(in the rows, 128 means zero)
A state moves one step at a time under one of 6 hidden systems, and each row is a state written as 18 numbers. Each run below is a few steps of one system.
path 1, X (11 x 18):
[[127 154 124 125 123 150 169 120 170 141 143 120 160 115 191  82  69 146]
 [ 97 166 178 175 117 110 145 130 109 117 123 151 100 192 109 113 123  87]
 [134 136 156 121 125 186 101  86 103 120 112 139 164 105 113 180 185 133]
 [174 165 111  65 134 123 176 132  85 140 153 104 119  88 147 119 102 139]
 [119 112 143 158 165  64 130 170 110 169 126 148  75 137  83 130 137 141]
 [ 96  85  94 131 151 146  80  95 152 154 112 125 154 131 159 187 135 167]
 [134 120  83 101  77 109 129 138 109  85 148  99 123 151 179 115  74 110]
 [141  98 168 168  87 118 115 184 150  99  93 138 110 121  80 110 142 107]
 [134 136 127 105 152 191 142  99 206 145  84 113 159 110 123 131 136 134]
 [124 174  97 103 151 114 161  97 120 112 178 118 110 175 122  77 121  85]
 [120 117 155 180 134 117  93 126  99 116 173 174 144 106  95 116 187 132]]
path 2, Z, 11 rows:
[[126 122  80  75 135 130 124 139 142  72  98  84 141 140 141 189 125 111]
 [138 108  61 104 162 140 153 152 126 127 150 118 112 142 133 102 181  66]
 [143 110 119 123 151  99 118 134 158 170 193 125  89 105  92  70 132 151]
 [128 124 150 188 101  81 106 126 161  86 148 142 149 105 116  87  86 156]
 [110 140 195 174  99 166 135 140 139 123  77 168 161 136 141 114 134 109]
 [123 174 169  73 127 186 144 117 125 151  93 129 137 126  98 172 126 144]
 [119 171  72  83 135 121 134  91  92  92 141 124 124 113 120 189 115 103]
 [122  98  68 118 142 101 119 131  70 157 149 161 107 125 165 112 153  84]
 [163  88 127 145 137  96 122 133  98 188 151 113 111 137 138  79 115 192]
 [137 116 156 204 113 101 117 107 165 102 121  84 128 153 151 135  96 171]
 [ 99 104 169 133 117 161 111 163 180 100  80 118 143 162 157 155 152  98]]
path 3, Z (11 x 18):
[[141 108  72 163 110 177 162 148 131 109 145  79 151 165 167 128 114 142]
 [116  95 111 131 101 168 120 125 198 167 140 100  69 153 127 126 134  92]
 [138  93 109  75 103 134  77 120 186  95 134 113 146 115  91  89 121 138]
 [170 150 143 144 102 139 144 105 135  74 139 125 142 106 117  62 151  74]
 [127 155 200 119 137 106 118 105 137 161 105 169  93 100  90 105 152  94]
 [129 164 161 100 154  84 116 112  89  97 112 156 176  96 103 141 113 173]
 [120 174 138 167 147 118 175 135  57 116 124 150 142 130 169 164 138 109]
 [ 96 115 121 121 159 127 133 156  96 207 115 145  94 141 140 186 126 153]
 [125 100  58 124 134 126 128 138 118 121 149  92 155 146 152 159  86 195]
 [121  93  82 179 102 156 143 142 149 126 151  97 107 170 181 120 128  91]
 [129  70 130 104 102 161  89 141 192 166 123 106  98 147 103  99 136 137]]
path 4, Q (11 x 18):
[[115 153 125 107 105 119 139 162 104  82  67 148 135 130  66 168  99 117]
 [141 136  67 133 166 169 165 105  96 172 101 142 133 134  77 138 148 134]
 [104 139  78 117 160 113 142 138 110 157 225 135 103 121 145 137 128 131]
 [ 94  87 118 126  89 100  58 109 114 121 152 120 105 184 151 141 109 135]
 [159 102 154 141  92 180 121  93 131 144  98  97 141 141 203 115 134 125]
 [150 164 181  80 122 141 170 165 170 104 133  86 119 113 152 111 117 107]
 [137 144 135 100 150  84 114 104 168  90  76 117 115 128  54 127 131 108]
 [156 113  86 148 177 102 135 102 112 145 103 165 156  69 117  99 158 128]
 [108 114 137 145 136  97 129 196 107 159 184 170 128 106 124 101 114 171]
 [ 74 120 155 194  98 139  96 123 143 134 129 147 129 179 114 160 105 161]
 [122 149 118 161 104 194 155 116 108  94 119 124 169 132 179 168 140 100]]
path 5, E, 11 rows:
[[ 87 149 166 129 100 140 146 192 154 144 135 142 109 139  96 146  74 157]
 [101 142  71 162  88 125 108  79 120  91 119 167 133 123  93 142  96  98]
 [137 122 109 115 118 159 148 135 105 154 168 139  90 137 155  87 169  53]
 [117 125 124  44 151  88 115 151 137 166 124 123  85 143  88 125 101 143]
 [143 123 101 132 148  86  98  38 112 140 105 141 152  93 151 125 111 152]
 [132 131 184 151 169 132 146 126 114 153 134 113 132 162 201 116 180 115]
 [130 127 168  98 133 114 110 158 140  85 100  78 127 161  94 182 126 163]
 [167 129  97 157 104 153 139 106 139  84 117 111 170  54 143 155 118 138]
 [114 138 130 165 151 169 192 197 156 144 137 148 145 132 138  94 141 108]
 [103 116 108 133 110 128 100 147 141 111 138 139 123 172  28 113 111 156]
 [132 106  97 143  69 136  90  90 114 129 190 152 121  80 148 111 116 116]]
path 6, K, 11 rows:
[[100 105 162  82 139 169 114 157 179 146  75 120 151 165 153 139 140 129]
 [145 139 129 114  86 167 128  88 180  92 138  75 111 162 125 101 123  89]
 [157 104 105 135 125 116 105 103 132 107 108 140 107  80 108 129 188  57]
 [161 121 148  98 181  92 124 136 150 118 124 136 170  85 111  68 150 156]
 [161 150 157 188 106 103 149 123 105 124 186 116 115 120 110  81 102 166]
 [ 97 139 151 184 138 106 121 147  74 128 145 173 125 111 120 193 152 137]
 [ 89 159 116  86 157 143 151 167 109 110 129 138 186 161 128 152  97 171]
 [132 143  70 124  85 174 168 128 117 150 132  98  93 152 116 152  74 129]
 [100 109  97 105 148 123 104  95 151 183  89 142  85 113 144 182 134  96]
 [121  98 126  69 141 115  95 106 160 139 115 116 149 167 182  68 115 127]
 [174  82 157 159  61 147 109 134 136 124 131  94  99 130 151  88 144 111]]
path 7, X:
[[135 151 161 139  97 167 149 129 129 130 110 172 120  97 114  94 162  53]
 [123 166 175  70 167 172 143 126 128 160 143 144 156 131  99 104 154 151]
 [145 162 142 128 160  86 128  54  84 163 162 121 104 134 127 111 122 158]
 [112 110 140 149 147  91 107 141  75 153 152 152 104 102 187 172 165 115]
 [126 104 137 103 127 119 121 183  98 119 103 108 164 139 170 170 104 189]
 [160 113 109 156  94 106 143 130 133 121  78  69  81 152 115 155  81 138]
 [113 105  91 120 128 139 119 153 183 101 106 116  95 119 100 172 161  64]
 [132 113  66  83 149 144 124 136 165  85 135 126 183 128  89  81 129 135]
 [144 123 106 184 112 130 142 104 158 145 170 141 122 122 108  43 113 129]
 [ 71 154 176 160 124 151 120 120 168 145 160 184 142 114 155 123 134 103]
 [114 177 170  99 118 148 133  92  76 114 106 154 183 157 152 118 110 142]]
path 8, N (11 x 18):
[[129 129 151  90 155  86 141 128 107 160 103 130 123 123 222 123 113 113]
 [ 99 132 153 179 165 112 138 139 122 172  92 171 104 155  69 132 147 130]
 [152 160 132 182 111 173 136  62 126  94 140 119 155  94 126 158 153 123]
 [149 138 125 118 140  76 161 183 145  82 121  94 119  89 173 150 105 113]
 [107 107  81 123 155 128 125 169 160 134 114 143 148 141  48 119 108 172]
 [129 144 101 122 109 188 130  72 131 140 196 100 147 147 155 117 110 160]
 [114 111 156 118 102  74 109 176 104 121 170 115  77 153 179 129 114 107]
 [118  81 141 141  92 142  80 148 114 133  78 177 150 143  78 102 143 132]
 [169 156 152 104 103 185 152  68 134 152  95 109 133 113 159 106 122 108]
 [119 156 139  93 167  66 143 136 139 122 122 116  66 131 117 147 141  69]
 [110 106  92 141 178 136 100 120 121 112 127 166 180 114  87 139 189 132]]
path 9, K:
[[109 149 143 149 137 123 139 108 140 126 163 133 184 133 185  97  78 184]
 [115 130 136 157  79 137 154 188  80 133 148 136  79 158 142 147 122  90]
 [ 90 113 129  96 143 159  95 135 153 128  80 143 150 141  79 194 144 149]
 [133 164  88  94 125 168 163  79 164 114 139 103 157 134 164  96  93 112]
 [161 100 104 116 109 103 128 134 100 162 120 124  49 113 117 116 148  68]
 [130  89 162 117 162  98  68  99 157 146  91 138 160 111 121 121 149 178]
 [145 154 166 166 108 134 156 121 129  93 169 107 157 141 192  75 110 130]
 [131 122 147 160 108 116 132 188  89 101 122 135  86 131  83 169 165  93]
 [106 145 110 112 177 146 123 116 162 103 109 138 194 118  79 158 130 177]
 [139 167  71 126 124 137 188 115 119 135 184 113 115 120 153  96  85 111]
 [117  89 112 118 124  88  95 147  94 183 119 151  64 113 104 161 132 123]]
path 10, Q:
[[152 140  72 125 136 140 155 109  73 152 174 149 140  63 153 125 130 133]
 [ 94 109 131 106  98  96 111 180 104 164 162 136  70 167 129 125  89 131]
 [100 110 141 152 131 165  98  66 159 151 100 114 133 195 155 136 145 126]
 [164 153 148 115 127 145 154 124 120  79 163  92 158 101 199 117 153 103]
 [158 123 160  75  98  91 110 165 132 106 102 101  86 111  75 138 113 127]
 [134 124 111 136 174 120 135  77 162 179  51 145 137 113 107 121 119 142]
 [122 137 104 153 184 102 166 169 125 117 178 150 161 120 156  81 141 129]
 [106  92 143 160  89 115  68 157 131 101 171 135 117 142  74 141 137 160]
 [120 131 126 169  86 175 121  75 126 151  91 149 151 100 159 169  98 143]
 [122 168 122  99 117 155 197 188  97 116 130 128 135 153 161 119 105  91]
 [124 133 120  89 136 146 110 115 142 122 142  98  89 180  47 143 162 114]]
path 11, E (11 x 18):
[[119 107 145 163 102 103 130 140 144 125  78 103 122 168 189 135  69 142]
 [141 123 152 161  92 172 129  93 175 120  62 102 110 144 117 146 137  91]
 [140 156 152  94 121 146 142 131 195  80 145 111 128 101 107  94 144  76]
 [140 111 121 120 145  76 123 178 141 105 116 166 139  74  85  82 137 112]
 [126 120 147 135 134 143 103 118  83 171 130 197 156  94  91 104 159 157]
 [ 96 174 172 126 120 120 121 120  65 136 196 155 130 149 139 140 118 157]
 [106 132  98 136 116  95 124 141  64 106 131 122  97 149 151 211 118 112]
 [143 125  65  93 133 185 161 113 107 151  97  96 121 136 153 173 136 104]
 [152 146  89 108 170 130 183 118 174 144 137  71 118 150 128  95  99 146]
 [130  76  99 173 162  84 100 115 200 129 122 106 127 134 121 100 129 155]
 [127  75 173 135 100 157  73 122 164 129 123 133 165 137 164  87 152 142]]
path 12, N (11 x 18):
[[137 138 154 171 147 144 138 108  88 126 174 140 135 152 152  95 198  95]
 [159 107 159 153 106 109 122 161 116 140 120 144 103  35 140 159 148 118]
 [123 156 119 109 129 106 133 111 134 113  53 152 163  96  95 150  69 155]
 [122 175  81 136 169 152 200 115 131 118 136 107 143 181 129 108 115 115]
 [117 114 110 142 133 142 129 174 132 121 209  99  86 127 118 171 172 121]
 [132  76 121 115  95 112  59 135 109 109 129 126 159 104 139 155 114 185]
 [127 114 128 129 109 131 144 121 141 163  74 126 142 172 176  77  64 147]
 [103 158 170 140 117 152 142 121 163 150 142 124  71 183  88 112 140  86]
 [153 123 147 115 113 126  83  99 116  66 158 122 133 100 104 129 194  89]
 [159  95 108  87 153 101 131 150 130 138  89 141 156  62 175 102 129 122]
 [ 97 160 129 112 174 125 158 119 143 200 109 162 121 129  98 132  92 159]]

Name the system that made each run.
path 13:
[[113 111  76 119 136 169 129 108  79 176 108 184 164 112 157 125 139 123]
 [149 140 122  99 110 133 141  92  86 178 164  98 104 149 167 109  85 168]]
 => Z
path 14, 2 rows:
[[142 119 178 115 168  89 102  93 144 159  83 151 148  81 158 113 149 139]
 [125 173 148 177 179  92 164  87 149 157 106 162 131 103 118 102 117 128]]
 => N
path 15, 2 rows:
[[ 96 156 162  92 140  88  86  87  84 108 164 164 146 164 133 102 135 126]
 [157 119 148 124 118  82 111 134  44 121 126 114  97 114 162 170 150 119]]
 => E
path 16:
[[136 137  79  98 147  96 154 175 164  82 126 114 140  83  91 141  90 141]
 [101 128  56  91 151 153 138 138 135 133 173 125 164 158 106 113  97 175]]
 => N
path 17:
[[106 129 167 150 128  92 112 139 161  95 185 140 138 116 187  90 135 103]
 [130 142 189 177 137 133 146 130 119  99  83 140 193 143 160 110 131 147]]
 => X
path 18, 2 rows:
[[ 84  93 110 147  91 154  74 139 171 119 186 145 119 133  89 136 137 134]
 [151 120 174  85  83 140  95 116 107 103 145 112 170 128 180  93 113 155]]
 => N
path 19 (2 x 18):
[[158  98 102 109 155 129 155 156 166 184  75 100  86 126  90 120 121 136]
 [ 85 148 105 111 147 144  92  47 172 132 156 125 124 143 108 165 130 130]]
 => N
path 20:
[[153  93 132 135  76 158  89  97  98 158 162 135 115  81 170 122 152 122]
 [113 137 178  94 111  80 115 137 115 139  61 155 116 115 166 145  88 111]]
 => N
path 21:
[[123 160 166 204 143 114 163  98 172 117  83 128 143 138 151 115 101 126]
 [127 127 126 134 142 141 149 196 130  64 122 145 163 105 114 137 175  83]]
 => Q
path 22:
[[161 158 131  72 149 135 171 164 147 104  91 100 115 104  79 145 143 101]
 [150 142  79 146 155  95 128  55 147 133 122 114 115 127  66 102 110 146]]
 => K
path 23, 2 rows:
[[147 170 184 159 143 156 127  65 113 138 156 124 125 104 113 153 179 136]
 [155 131 118 159 137  52 137 130 114  81 117 124 121  69 162 146 121 102]]
 => N
path 24:
[[132 136  97 151 218 131 169 130 159 130 147 119 167 128 131 107 167 142]
 [103 152  90 195 148 126 153 117 111 117 199 133 150 154 138 129 112 160]]
 => X
path 25, 2 rows:
[[133 118 128  87 150  96 105 148 183  76 148  94 122  80 128 167 150 115]
 [133 121  85 153 111  85 129 128 165  85 122 149 149 107 101  66  77 125]]
 => K
path 26 (2 x 18):
[[ 94  87  81 162 139  92  74 106 121 138 125 159 100 139  91 161 150 115]
 [115 127 160 149 126 177 120 106 138 116 111 135 198 124 200 142 144 142]]
 => N
path 27, 2 rows:
[[149 139 171 115 120 134 140 108 103 118 102 119 162 122 228 116 124 117]
 [160 122 169 136 115 110 150 171 108 106  73  90  94 177 108 126 143 103]]
 => K
path 28, 2 rows:
[[114 121  87 197 143 112 147 136 135  89  82 112 141 174 108 164 110 136]
 [123 123  59 155  89 195 141 130 140  95 139 120 133 120 103 168 133  99]]
 => X
path 29 (2 x 18):
[[112 160 146 143  96 135 102  56 137  97 125 135 145  94 169 177 108 114]
 [163 135 130  89 104 126 165 174  64 108  74 128 132 134 154 116 118  89]]
 => Q
path 30:
[[115  88 142 146 152 108  95 167 106 145 166 117 134 129 139 174 149 198]
 [131 116  97 147 110  93 126 119 135 117  99  98 132 112 179 177  59 167]]
 => X
path 31 (2 x 18):
[[ 91 119 150 142 106 168 131 166 140 137 179 116 113 165 199 145 141 104]
 [126 162 182 118 107 101 111 125 124  51 106 116 163 133 101 150 103 156]]
 => X
path 32, 2 rows:
[[114 124  84 131 155  82 121  94 119 143 137 103 129 163 155 147  71 187]
 [140  68  84 176 118 129 132 160 147 116 129  89 121 163 184 111 136 112]]
 => Q
path 33:
[[127 126 119 171 120 130 118  83 181 141  82 136 122 123  50 117 103 150]
 [112 132 146 150 117 143 100  90 161 103 192 150 144 118 151  78 165  87]]
 => E
